Families of rows that turns and mirrors carry onto each other, the same ones carrying the whole set onto itself: the rest of each named row's family, in list order:
5 families of 3 rows:
Kez: [7 11 -1 26 22 15 -6 9 6 26 -10 -7 -25 -4 33 -11 -12 20 -6 -4 -12 22 -10 -7]
Vozop: [-30 0 -28 1 -13 -3 40 -11 -20 -4 -3 -12 -9 -7 5 8 -34 14 14 9 7 5 1 19]
Dutu: [4 19 2 4 -19 1 23 13 2 -21 -26 4 -11 -20 -5 -3 0 17 20 -19 -2 21 -49 20]
raf: [16 -3 -6 11 10 27 10 -1 18 16 -1 -6 -16 18 28 -3 -18 13 -7 -8 -5 30 -2 -7]
pum: [-2 6 -1 13 -15 10 24 -5 7 -19 -27 7 -4 -45 8 -8 -8 35 21 -6 13 28 -38 20]
nuv: [-18 -3 -24 3 -8 3 22 -27 -40 9 -17 -13 -15 -4 7 5 -34 4 5 -9 -7 8 -7 29]
feme: [-10 -8 -29 14 -1 -7 33 -15 -37 7 -9 9 -32 -6 11 -1 -38 -3 11 6 3 11 -8 23]
petak: [-1 2 -27 0 -15 -19 16 -26 -21 5 5 8 -24 -11 23 8 -40 9 9 -8 5 20 9 25]
Zupil: [15 7 4 2 -23 2 14 2 10 -18 -6 14 0 -34 2 -13 16 13 5 2 -3 19 -37 12]
gikol: [13 -5 -6 3 15 28 -15 16 3 5 6 -1 -17 -7 15 -6 -14 39 -11 -6 -19 9 -5 3]
Tasa: [5 12 -1 22 -27 -11 9 5 9 -21 -15 -6 -8 -37 -8 -8 1 11 20 -4 -15 21 -37 19]
Rav: [9 6 0 3 19 14 -5 1 1 10 1 -5 -26 1 48 -1 -23 27 1 11 -9 9 -11 -11]
dasos: [19 9 -19 10 -22 8 23 24 18 -13 -16 0 -14 -34 8 -16 5 18 29 -6 -11 14 -28 26]
Veb: [9 -11 10 17 11 10 0 23 5 20 -3 -6 -19 -1 27 12 -11 22 -6 -2 -21 16 -6 -10]
tiva: [-11 -10 -22 -18 -10 -1 28 -21 -34 12 -9 2 -10 -23 9 -5 -41 5 26 -8 -2 10 -10 21]

The rest of the family of petak: pum, gikol
The rest of the family of feme: Dutu, Veb
The rest of the family of Tasa: Kez, nuv
The rest of the family of Zupil: Rav, tiva

